In the data rows, 128 means zero.
Here are some points, each followed by its number:
[187 115 166  74   3  88 161  89 156 176  94 146 171 127 153 143 132 139 133 128 114 104 138 101] 0
[ 75 184  77 121 187 110 103 144 140  48 104 115 104 118 168 148  83 102 117 171 121 162 102 145] 1
[ 89 161 118  87 132  91 113 137 171 116 148 156 124 115 104  89 147  86 150 116 103  69 136 145] 2
[116 137 143  72 107 129 128 124  64  88  89 105 131 102 123 179  57 139  90 212 139  65 178 182] 3
[ 78 141  99  43 124 126  97 136  95 102 113 115 125 152 123 141 112 116 125 123 126 187 122 169] 4
[116 138 114 177 173 157 123 144 174 146 107 110  92 110 145 138 137 156 159 101  71 212 151 136] 5
[144 139 103  95 127 137  92 122 114 107 118 160 155 188 161 121  86 118 177 118 143 159  92 159] 6
[108 127 141 168 127 125  62 128 149 159 133 182 155 107 119  98 109  92 133 111 131 103  81 108] 7
[131  73  65 116 126 114  96 140 162 104 108 115  79 183 156  96 107  91 150 132 100 174  68 107] 8
[100 136  90 190 179 176 155 172 166  51 160  64  95 166  84 154 176 154 157  80  83 197  76  88] 9
[201 125 142 201 135 191 157  93 132 143  81  66 119 104  59 101 131 176 147 106 108  30 174 112] 10
[115 163 121  76 173 155  73 146 137  48 143 115  95 163 146 146 114 129 185 115 152 138  91 176] 11
[102  95  97 113 104  71 149 116 149 146 115 156  85  96 152 109 141 134 122 125 125 125 164 146] 12
[147  88  86 194  98 115  91 121 122 100 152 167 125 160 169  90 207 168 223  18 181 142  77 164] 13
[100  37 124 107 139 107  74 158 147 154 117 172 137 154 127 127 154  96 113 187 166 103 108 123] 14
[134 114 119  75 118 119  67 122  89 142 115 130 109 101 155 127  93 121 187 112 135 250 190 126] 15
[184 149 134 148 180 130 108 111 153 137 138 142  98  49 142  51  98 109 193 101 105 159 171 159] 16
[114 152 130 128 103 133 160 130 143 100 107  71  92 116 153 138  92 111 112 105  90 221 153 153] 17
[163 147 155 103 144  74 158 120 101 110 123  98 182 112 128 110 103  75 121 162 149  59 135 189] 18
[167  74  87 154 143 135 160 143 168 207 107 160 158 126 143 124 155 159 110  80 127 129 137  82] 19
[150 122 110 101  98 147 159 108  89  96 106 125 147 127 119 131  82 116  99 150 135 182 171 120] 20
[107 106 106  58  88  68 152 131 114  53 139 108 132 147 144 161  97 112 169 152 125 100  99 201] 21
[133 144 110 146  99 123 158 138 168 161 138 102 145  79 131 129 162  96  94 162 100 138 156 104] 22
[143 130 168 130 134 137  85 126 105 239 128 152 142  70 106 154 160  89  91 110 142 139 150  90] 23
[143 166 152 167  44 179 175 146 144 111 150 111 126 155 122 142 138 154 112 144 100 146 124 115] 24
[170 133 131 221 155 165 160 135 141 176 106  80  91 129  71 117  71 148 175 129 135  57 182 141] 25
[ 63 151 131  80 139 125 126 191 102  73 155 111 143 143 105 144 106 120 135 139 175 163 116 169] 26
[100 125  84 205 197 163  93 155 150  98 161 182  79 163  92 115 108 157 152 122 158 134  93  83] 27
[123 130  89 122 144  97 119 152 171 124 140 131 162 104 152  65 145 132 159 151 160 108 149 195] 28
[ 90 149 143 141 125 136 145 159 183  71  99 107 115 134 122 158  60 111  55 179  95 156 138 109] 29
[ 81 165 123 134 200 119 140 136 125  71  99  79 122 132 154 122  25 119 117 112 158 142  88 173] 30
[134  67 134 161  95  90 139 116 152 138  81 141 104 161 145  97 116 141 117 160 113  63 139 151] 31
[112 147 139  70  45  92 181 101 177 141 145 153 158  74 133 152 120 137 133 159 127  92 181 186] 32
[200 166 187 166 131  90 180 105 112 105 134  85 109  46 141 152  81 165 148 120  80  71 202 141] 33
[145 183 118 157 205 233 146 163  78 145 109  91 128 116  78 154 110 152 117  94 134 201 160 139] 34
[ 83  73 122 130 106  85 127  89 108 176 142 143 101 153 161  87 129 127 172 115 143 142 110 112] 35
[ 84 136  72  94 157 127 111 164  96 125 133 140 103 137 143 149 141 141 148 124 125 225  85 106] 36
[149  83  78 166 154 157  82 120 150 195 158 149 113 160  82  98 193 149 120 119 154  56 115  76] 37
[178 118 122 130 129 100 119 143 106 165 115 132 133  89 120  88 163 109 120  84 151 106 146 101] 38
[137 184 140 137 158 139 157 139 140 103 135  92 142 116 157 174 143 150 146 131 154 160 133 140] 39
[ 91 131 140 169 122 154 130 119 122 128 127 115  88 110 114 101 126 118 101 181 126 119 119 124] 40
[105 150 118 113 110 149 179 107 162 141 135 112 119 102 114 132 174 126 117  77 129 142 138 123] 41
[155 130 149 171 144 128 113 151 116 130 146 142 152 122 109 139 116 155 160 107 126  99 140 117] 42
[163  72 178 115 113  96 138  94  83 194  97 160 142  94  77 119 129 125  84 172 134  24 183 150] 43
[126 255 141 124 255 219  85 222 148  80 111  44 129 123 144 180 168 120  94 183 133 198  98 126] 44
[116  76  74 137 116 138 149 130 172 109 151 118  68 149 125  89 135 101 119 107  70 232 116  84] 45
[166 121 151 125  28 121 161 111 129 157  95 128 130 118 164 163 144 149 104 126 114  77 148 106] 46
[ 98 118 116  69 160 147  70 172 113 128 178 153 126  95 137 127 151 141 194  79 156 199 145 113] 47
[104  99  88 129 160 111  95 145 108 129 143 107  90 133 132  83 105 168 168 142 114 171 167 119] 48
[116 164 124 111  98 156 166 109 132 124 136  96 181 127 123 170 135 114  96 170 144 149 111 131] 49
[116 127 192  74  43  92 173 101 132 155 140 144 173  43 163 173 170 113 107 116 132  88 172 140] 50
[149 133  69 218 205 193 131 147 118 170 144 116  95 160  84 125 135 152 171  87 151 200  95  45] 51
[119 135 111  63 151 121 101 143 115 120 135 119 160 138 124 126 146 114 181 120 168 132  74 130] 52
[ 96 121 111  96 170  95  94 155 150  62  86 145  93 126 191  99  84 110 124 155  92 190  79 194] 53
[133 143 176 123  85 137 175 106 130 105  80  80 149  86 124 132  35 122 114 163  75  94 202 169] 54
[141 119 163 116 154 147 124 107 108 159 158 181 138 137 116 123 153 134 103 134 181 141 135 150] 55
[121 178 153 102 115  81 115 102 108  84 122 169 183  96 185  99  88 108 129 157 162  49 132 191] 56
[151  96 151 114 107  99 117 159 129 180 138 152 119  96 141 124 136 144 113 123 158 117 137 130] 57
[106  80 109 134 123 106 100 109 103 109 128 157 104 187 158 117  81 117 137 131 129 193  61 121] 58
[116 158 152  52 100  98  79 115 105 142 102 151 172 110 119 157  83  80 125 183 169  68 119 177] 59
[ 84 104 135 127 121 121  67  97  68 117 117 114 112 166 159 126  93 106  95 133  98  94 122 118] 60
[188 107 163 142 129 102 148 111  38 130  87  91 156  96 131 107 121 159 158 108 149  46 176 175] 61
[ 98  98 122  61 139 114 106 114 120 126 121 185 139 123 152 102 138 140 101 175 141  99 100 152] 62
[123 127 144  92 132 127  94 135  93 140 132 156 192 165 155 165 108 127 115 139 160 115  65 164] 63
[ 85 109  87  89 131 145 142 150 114 106 122 141 128 186 164 166 129 113 110 131 131 207 139 119] 64
New points follow, each followed by the numbers of its three nearest points above, nearest first.
[145  72 117 171  93 111 112 123 184 162 147 147 154 136 114 100 143  92 127 126 122  87 137  90] 7 31 38
[124  90  85 157 151 139 134 118 132  88 145 129  79 155 174  57  84 152 152 109 141 146 138 126] 48 58 8
[172  83 125 184 131 121 136 118  87 180 103  98  98 120  73  71 182  97  98 112 126 126 136 122] 38 40 57
[173 142 127 173  81 138 188  95 132 118  89 122 134 108 121 143 155 181  70 147  51  87 201 130] 46 22 24
[153 133 106 170 179 139  74 143 106  98 153 109  75 168 100  90  62 148 169  73 166 191 123 144] 48 27 6
[109 155 139 172  31 176 141 116 122  96 158  98 115 201 111 175 114 152 113 125 117  94 135 128] 24 49 46
[150 110 133 107  94  50 144  80  93 125 105 183 144  57 171 117 106 112 132 122 152  42 116 208] 56 18 12
[103  79 146 115  74 102 161 127 104 126 153  86 125 146 143 149 112 117 157 116  63 140 137  84] 35 60 46
[124 141 120 119 111 114 183 143 140 140 164 125 136 128 100 122 174 131 146  39 115 112 160 130] 41 38 42
[145 118 140 160 105 145 121  90 100  93 121 105  96 134  74 103  98 159 107 150  90  90 181 123] 40 42 31
[144 117 116 194 128  90 153 121 122  71 108 117  90 130 125 135  75 118  98 135  92  78 144 203] 31 40 54
[132 140 139 140 156  94 135  94 159 118  95 179 192  57 147 129 102  97 131 175 114  68 136 181] 56 18 28
[215 165 126 161 187 138 155 118 106 144  83 107 139 123 109 118 153 190 137 102 176  74 154 173] 61 42 10
[118 128  88 190 134 167  85 115 179 106 134 158  99 145 132 114 141 147 151 149 126 129  97 101] 27 40 7
[109 135 120 116 205 215  58 172  99 138 127 135  87 206 108 147 170 160 142 133 158 200 111 108] 36 27 64
[142  47  95 189 140  88 118  91  73 138 162 188 150 176 153  95 153 170 241  52 184 101  67 117] 13 35 42
[127 102 115 104 155 125 106 128 160 178 159 145 111 125  96  79 193 134 152 114 123  90 109 114] 37 2 38
[144  94 112 120 141 126  62 133 125  92 103 172 121 142 129  97  84 132 155 126 158 152 107 142] 6 58 52
[121 119 139 137  64 125 128 149 114 127 152 107 159 178 102 135 143 117 151 134 113 138 121  66] 24 42 49
[131  91 115 118 140 111  57 111 103 114 141 147 134 168 109  94  75 138 186 121 138 139 104 131] 6 58 48
[111 127 117 169 184 170 151 125 116 114 107 135  79 136 129 124  78 142  96 166 129 125  90 149] 40 30 1
[144 182 129 148 153 160 173 144 142  86 115  78  83  77 117 146 110 129  86 121  64 191 145 117] 17 5 29
[121 116  89 135 107 142 174 136 145 119 125 119 126 151 167 161 133 142 103 106  63 168 101 108] 64 41 17
[151  42 125 146 100 111 156 110 142 193 127 150  87 152 114  62 156 112 141 115  91 143 122 134] 35 31 12
[130 120 134 182 203 158  95 137 141 147 128 149  75 120 104 108 149 169 178  70 120 185 109  40] 51 27 5
[122 109 162 115  63  82 158 134 136 106 125 117 113 136 163 151 150 120 141 101  87 116 164  99] 46 12 41
[180  96 164 112 136 126 114 108 137 192  88 154 157  77  56 112 149 142  58 155 151  89 156 133] 43 57 23
[ 86 161  67 121 164 143  33 167 149 130 128 175 107 133 168 143 158 136 127 139 142 180  92 120] 36 47 1
[107 162 114  87 147 136  95 117 185  87 151  99 128 156 153 167 161 157  99  82 140 184 110 144] 39 4 11
[ 88 138 135 151 101 170 118 154 175 132 124 129 114 125 140 180 153 151 126  69 109 145  74  46] 41 24 42
[112 150  87 108 152 161 126 133  82  99 129 114 106 174 138 133 146 145 173 119 162 117  71 129] 52 11 6
[115 176 125 206 203 213 107  99 160 103 118 131 105 126  53 129  76 100 139 133 173 121  76 133] 27 40 7
[ 92 136 121  53  98 120 113 133 162 105 147 122 161 162 132 136 122  85 172 154 141 171  87 134] 52 4 6
[183  60 163 153  78  75 188  68  82 109 109 145 158 128 147  70 111 110 147  65 153  53 168 139] 61 31 38
[175 139 122 186 239 215 115 117  98 149 110  89  91 115 104 123 117 132 156 115 143 123 148 112] 34 25 51
[159  61 122 173 138 130  91  98 115 184 151 141 121 126  60 132 211 147 123 142 195 103 113  74] 37 55 38
[130 153 150 128 166 145 123 173 107 117 102 108 109 127 110 124 146 142  89 158 142 134 132 121] 40 39 42
[180  53 149 101 159  75 131 130  87 143  94 156 162  98 113 114 162 124  88 146 167  59 167 148] 43 38 57
[127 163 139 182 205 197  72 165 118 107 121 117 137 204  83 139 118 138 131 160 172 109  89 144] 27 42 11
[147  70 106  88  87  70  88 121 103 114 126 105 152 121 193 122 101 128 141 134 160 123  99 193] 21 63 6
[123 148 124 123 210 135 103 126 106  71 131 133 128 185 120 135 106 129 153 182 130  85  53 163] 11 63 52
[163  57  70 190 150 122 130 120 131 105 104 197  57 105 101 116 143 166 145 123 103 129 111  97] 27 12 42
[104 161 160  89  69 134 140 161 178 133 140 116 132  55 127 188 134 142  74 128  94 164 137 104] 22 41 49
[131  72 129 181 109 109 127 123 151 159 140 115 106 158 146 113 151 113 125 112 142 123  98 128] 35 31 57
[138 140 167 106  48 112 180  92 134 118 114 162 148 164 142 142 150 122  94 156 110 125 170 133] 46 0 24
[122  72 114  95 132  67 119 107  77 100  94 108 151 133 104  99  67  97 109 158 134 108 167 183] 18 20 3
[145 147 158 153 217 146  47 155  67 165 107 112 134 101 124 105 107 149 175 126 182 100  89 143] 42 52 7
[128  92 131 115  94 142 111  96 171 147 154 185  84 173 146 111 171 128 127 136 138  60  94  63] 37 35 14
[148 132 194 113  76 111 152  84 154 171 142 127 165  71 131 145 134 130 101 107  69 107 200 126] 50 46 32
[125 148 126 131 143 148  87 132 109 158 132 142 130  97 134 118 178 107 120 106 153 113 156  89] 38 23 57
[ 99  77 129 106  98 104 122 143 140  92 152 111 121 139 150 123 149 157 166 143 102  66 127 185] 21 31 28
[127  98 136 144 118 117 178 125 110  99 131  94  97 175 122 105 142 156 141 108 101 120 143 163] 31 42 41
[176 164 158 162 125 125 163  81 122  98 118  96 121  56 139 145  93 130 140 136  94  57 192 197] 33 54 61
[140  61 166 147  16  64 199  73  91 103 153 104  99 138 120 118  94  79 117 121 104  66 114 168] 31 46 21
[130 160 105 189 176 196 130 115 164 134 122 163  72 136  45 110  85 128 133 127 160 107 101 138] 27 40 25
[136 166 168 155 116 134 188 156 114 146 111  64 146  83 104 140 111 163 180 119  74  71 189 130] 33 42 54
[171  68 123  91 151  87 141  98 118 148  77 174 178 151 156 133  68 106  93 124 132 156 146 108] 20 57 6
[105 140 124 112 155 155 169 110 139  83 109  91 109 144 112 135  66 133 134 109  88 204 136  96] 17 20 29
[ 72 139 103 138 181 177 124 159 147 148 134  97 109 133 130 150 120 130 167  70 104 181 117 105] 5 36 41
[ 91 131  90 129 185 125 107 133 162 142 107 114 140 154 146 146 121 101 144  92 129 189  94  88] 36 64 52
[172 150  96 127 117  89 128 108 163 159 117 169 102  79 121  96 138 130 133 154 101 125 137 147] 12 57 22
[160 209 117 152 189 182  84 149 101  93 100  75 109 141 124 122  97  97 116 194 135 166 128 163] 1 39 40
[124 103  79 118 137 128  84 120 117 143 144 201 157 152 142 109 120 113 174 107 120 176  80 132] 6 58 52
[ 50 151 104  85 117 105 127 131 152 162 179 158 139 105 128 147 157 142 176 113 139 147  88  95] 52 36 41
